Each path below is one point turned by a fixed rotation once a step. After each direction that follows a path, write how fast that rotation turns it, in degrees each step (0 if it stays still).
Each turn is a multiple of 5 degrees from 10 to 175, or 0.
Each row of a path follows its step; steps can be skipped.

step 0: 12; -30; 0; -5; -33; 6; -12; 14; 7; -12; 9; -5; 1; -8; 10; 11; 6; -17; -8; -24; -21; -8; -9; -32; -8; 30; -37; 4; 19; -2; -27; 7; 19; -16; 1; -18; -15; 18; 18; 3; 26; 16; -12; 16; 18; 8; 11; -3; 5; 13; -4; -17; -17; 2; 21
step 1: -21; -17; 20; 8; -9; 4; -18; 17; 0; 11; -13; 2; -6; 31; -4; -27; 15; -6; -6; -33; 12; 7; 6; -3; 4; 24; -15; 24; 2; -20; -19; 30; 22; -19; -10; -5; -15; 8; -23; -15; 2; 37; -3; -10; 7; 5; 14; 5; -9; 8; -25; -12; 19; 19; -8
step 3: 2; 20; -39; 39; -20; -9; -3; 11; -2; -3; -20; 6; -10; -10; 15; 16; 30; 4; 3; 18; -6; -4; -7; -26; -6; 21; 8; -3; 11; 5; -15; 1; 39; 4; 6; 18; 5; -13; -4; -6; -26; 13; 21; -4; 0; -11; 29; 12; -4; -2; -1; -17; -4; -37; -6
step 5: 0; -30; -3; 4; -10; 6; 11; 4; 1; -10; -11; 18; -29; 12; 9; 10; 5; -9; 11; -21; -22; -2; -19; 16; -16; 39; -17; 15; 6; 8; -25; 18; 23; -2; -17; -6; -7; 12; -24; 16; 11; -8; -13; 7; 14; 0; 10; -23; 22; 3; 44; 0; 13; 23; -5
step 6: -4; -1; 5; 2; -18; 25; -5; 16; 3; 7; -10; 6; -26; -17; -7; -2; 17; -7; 15; -22; -6; 0; 26; -27; 16; 39; -12; -4; -15; -23; -29; 7; 9; 4; -24; 16; -19; -2; 3; -12; 22; 16; -5; -12; 3; 7; 17; 3; 26; 2; 2; -10; -9; 33; 35
step 8: 35; -6; -8; 14; -27; 3; 11; 17; 3; 1; 2; -9; 23; 0; 7; 4; 26; 8; -3; -14; 16; 2; -10; 6; 16; 19; -18; 3; 11; -18; 23; 29; 35; 9; 8; -7; -4; -23; -21; 25; -8; 2; 12; -5; -24; -22; 38; 1; -11; 16; -1; -7; 13; -16; -2
step 10: -19; 2; -13; 13; -16; -5; 17; 43; 19; 20; -7; 8; -8; 1; -6; 9; 14; 10; 2; -28; -40; 5; -10; -6; -1; 10; 2; 7; -16; 24; -30; 9; 13; 22; 16; 24; 2; 30; -27; 1; 4; -11; 17; 12; 8; -6; -11; 2; -10; 0; 17; -11; -3; 22; 10
step 11: -3; 14; -13; 20; -14; 27; 3; 22; 21; -4; -7; 10; -19; -6; 5; 3; 5; -25; -3; -6; -11; -5; 15; -4; 4; 51; -7; 5; -11; 22; -9; -1; 12; 8; -10; -2; 23; -5; -9; 38; 5; -2; -35; -12; 22; 10; 7; 0; -11; 2; 7; -13; 23; 31; -1
step 12: 11; -18; 4; 16; -23; 16; 20; 33; 0; 0; -2; 3; -6; -27; -12; -4; 40; 1; -17; 7; 7; -11; -10; -1; 13; 25; -12; 9; -1; -19; -15; 1; -5; -15; -2; -27; -3; -23; 20; 1; 12; 7; -6; 12; 19; 18; 44; 10; 24; -11; -3; -15; 11; 24; 4
1; 3; -9; 9; -10; 0; -2; -2; -5; 3; 0; 7; 1; 6; 1; 0; 0; 2; 4; -4; 8; 1; 3; -2; -8; -4; -4; 4; -6; -2; 0; -4; -1; -1; -3; 7; 2; 4; -4; 2; 8; -3; -4; -10; -2; -3; 7; -3; -5; 8; -5; 6; 1; -5; 4 | 145
-1; 2; -5; 0; 4; -7; -6; 0; -3; 9; 5; -6; -1; 7; -2; -7; 12; 5; -2; 2; 7; 1; -8; -8; -4; 1; 4; 7; 3; -2; -4; -6; -4; 2; 3; 4; -7; -1; 3; 2; 1; -2; 0; 4; -3; 3; -4; -4; 0; -5; -5; -2; -1; 12; -1 | 125
6; -1; 1; -5; -7; 4; 4; 11; 3; 0; 8; -3; 2; -3; -8; 0; 0; 1; -4; -6; 0; 2; 3; 0; 7; -5; -6; -5; 0; -9; 2; -3; 1; 8; 3; 6; -3; 0; 0; 0; 4; -7; 1; 3; -7; -1; -1; 6; -1; -4; -2; 8; -7; 3; 8 | 170
0; -2; 5; 4; 0; 5; 9; 2; 1; -7; 1; 3; -2; -10; -1; -7; -5; -3; 1; -1; 15; 1; 1; -7; -2; 3; 5; 5; 3; 1; -4; 3; -1; 2; -1; 5; 0; -6; -3; -9; -3; 4; -5; -3; -5; 0; -8; -4; -8; -5; -3; -2; 0; 1; -1 | 140
11; 3; 3; 6; 2; -5; 8; 1; 1; 3; 5; 1; 4; -2; -10; 7; 5; -10; 0; 4; 1; -2; -2; -4; -3; -4; 3; -1; 2; 6; 3; -5; 3; -7; 5; -3; -1; -4; -1; 7; 1; 10; -2; 3; -6; 0; 5; -6; 7; -2; -4; 6; -1; -6; -1 | 80
6; -2; 4; -7; 0; 1; 0; -2; -6; 0; -2; 6; 2; 4; 0; -3; -1; 6; 6; -3; 5; -3; 3; 0; -6; 3; -6; -1; 1; -8; 7; 1; -3; 0; 2; -6; -2; -3; 0; 1; -1; 15; 1; 4; -1; 4; 0; 9; 3; 5; -10; -8; 4; 3; 9 | 60
